[3, -3, -1, 5, 70, 52]
The entry just right of -1 -> 5
Find the entry just right of 5.
70
The entry just left of the smallest entry is 3

x =
[[  6  23   9 -10  18  -9  -6 -19   0  -3  36  61 -10 -14  -4  65]
 [  4  -2   2   9   8  12  -4  10  21   5  29  -4 -11  22  20 -83]
 [ -2 -15 -11   1  -1  14   1 -31  30 -42 -27 -25  16  15  18 -28]
 [-15 -10 -17   4  -1   2  10 -36  -4 -35  20 -23  -2  -7   7 -39]
 [ 24  14  35   0  15  -6  -7  -8  -9 -16  40 -26  -6  11  -3  55]
 [-31 -16 -27   6 -23  -1   6 -12   9  31  10 -42  22  22   1 -13]
 [ 10 -20 -10 -17   6 -18   0  -2  -5  -1  21  27   7 -12   5  44]
 [-36 -21 -19   5 -29   6   1 -15   6 -22  -4  29   6  16  10  57]
 [-15 -23 -22   1 -20  12   4  -5  17   4 -29 -29   5  22  33  81]]
Rows and columns are numbered from 1.
What is the bottom-left entry? -15
What is the top entry of the column that holds the smallest entry? 65
The bottom-right entry is 81
The entry at row 1, column 1 -> 6
What is the entry directly above 44? -13
The entry at row 2, column 1: 4
The entry just left of the smallest entry -> 20
The entry directly above 55 is -39
What is the entry in row 1 and column 2? 23
The entry just left of 27 -> 21
The entry at row 3, column 1 is -2
What is the entry in row 1 and column 3? 9
What is the entry at row 3, column 3? -11
What is the entry at row 2, column 2? -2
The smallest entry is -83
The entry just left of 81: 33

W =
array([[ 23, 118,  56, 123, 123],
       [ 92, 241, 123, 123, 123],
       [196, 132,  88, 123, 198],
       [117, 122, 123, 124, 120],
       [137, 124, 120, 122, 125],
       [218, 132,  80, 137, 217],
       [186,  76, 216, 162, 123],
       [219, 131, 123, 133, 228],
       [136, 127, 117, 128, 120]])
Read off the top-right entry.
Answer: 123
Read off the centre entry.
Answer: 120
Read off the entry directly below 162.
Answer: 133
The entry just right of 56 is 123
Read off the largest entry in the last row.
Answer: 136
Read off the entry in the top-left corner.
Answer: 23
The entry directly below the smallest entry is 92
Read off the second largest entry.
Answer: 228
The third entry from the end, reading row by row: 117
Read off the entry directly above the centre entry.
Answer: 123
Read off the last entry of the largest entry's row.
Answer: 123
Read off the bottom entry of the column that holds the largest entry.
Answer: 127
Read off the bottom-right entry.
Answer: 120
Read off the entry directly below the largest entry.
Answer: 132
The entry directly above 241 -> 118
The 3rd entry on the diagonal from the top-right corner is 88
Read off the 3rd smallest entry.
Answer: 76
Read off the entry just right of 76.
Answer: 216
The entry just left of the centre entry -> 124
The entry directly below the centre entry is 80
Read off the entry directly above 162.
Answer: 137
Read off the entry directly above 76.
Answer: 132
Read off the 2nd-last entry, reading row by row.
Answer: 128

Read these off the row that follows.
1) Find the entry just right of 6559.
2) Find the entry just right of the smallest entry.
(5516, 5455, 3123, 5920, 6653, 5819, 6559, 2915, 8213, 5399)
1) 2915
2) 8213

A = ((53, 13, 42, -45, -41, 39, 36, -39, 21), (-22, -36, 34, -14, 65, 31, 32, 25, -35), (-44, -11, -35, 37, 35, -32, -29, 33, -18), (-27, -45, 43, -18, 81, 40, 41, 30, -44), (49, 2, 56, -53, -22, 53, 49, -33, 10), (-27, -31, 19, -3, 59, 18, 19, 26, -32), (-11, -30, 35, -19, 51, 33, 33, 16, -27), (-32, 12, -58, 48, -7, -54, -51, 18, 5), (-51, -7, -49, 49, 31, -46, -42, 36, -15), (-20, -31, 28, -11, 57, 26, 27, 22, -30), (30, 36, -23, 4, -69, -21, -23, -30, 36), (29, 35, -22, 4, -66, -20, -22, -29, 35))
The entry just left of the smallest entry is 4
What is the entry just right of the largest entry? 40
What is the entry just left of -54? -7
What is the entry just left of 48? -58
What is the entry just right of the smallest entry? -21

M =
[[-71 -40 -17 -33 -23  17  -6 -20  -8]
 [ 11   6  26  22  22 -27 -14 -42 -49]
 [-22 -38 -21   8  21  21  -1   3  12]
 [-23  -9  40  18  20 -10  27  -7  11]
 [ 54   6  31  54  65  23  37  27 -39]
 [-40 -27 -12 -32 -49 -55 -43  29  26]
 [ -9 -36 -64 -52 -18 -16  -3 -26 -46]
 [  3 -12   0  19  23  13   3   1  30]]
The entry just right of 19 is 23
The largest entry in the last column is 30
The last entry in the row that holds the smallest entry -> -8
The entry just left of -18 -> -52
The first entry in reading order -> -71
The entry directly above the largest entry? 20
The entry just right of the smallest entry -> -40
The entry just left of 65? 54
The entry just left of 31 -> 6
The largest entry in the first row -> 17
The entry just right of -21 is 8
The second entry on the main diagonal -> 6
The entry in the bottom-left corner: 3
The entry directly above -36: -27
The second smallest entry: -64
The entry directly above -21? 26
The entry directly below the smallest entry: 11
The smallest entry in the last column: -49
The entry just left of -16? -18
The third entry on the main diagonal? -21
The 2nd entry from the end, reading row by row? 1
The entry just right of 65 -> 23
The third smallest entry? -55
The second entry on the diagonal from the top-right corner? -42
The third-last entry, reading row by row? 3
The entry directly below -21 is 40
The entry directly below the largest entry: -49
The entry just left of -21: -38
The smallest entry in the last row: -12
The third entry, reading row by row -> -17

Read these off the grid that follows. Counting starts at 1.
1) What is the entry just left of the centre entry?
2) What is the entry directly below the centre entry?
3) What is the entry in row 1 and column 1?
4) What is the entry at row 1, column 3?
5) What is the entry just right of the largest entry?
6) What is the entry directly above the largest entry?
7) What is the entry in row 1 and column 2?
8) What is the entry in the bottom-right corner?
array([[ 78, 167, 110, 105,  73,  97, 199, 118, 113],
       [104, 105, 103, 105, 101, 103, 101, 101, 102],
       [138, 123,  55, 126, 132, 167, 126,  74,  79],
       [103, 106, 101, 104, 106, 103, 104, 102, 107],
       [ 30,  32, 113, 151,  46, 107,  88, 133,  81],
       [110, 106, 107, 103, 104, 108, 103, 106, 104],
       [137, 126,  55, 126, 131, 165, 124,  73,  78],
       [ 75, 232,  65,  99,  85, 146, 172, 107, 118],
       [124, 190,  37,  59,  56,  85, 153, 108, 117]])
1) 151
2) 104
3) 78
4) 110
5) 65
6) 126
7) 167
8) 117
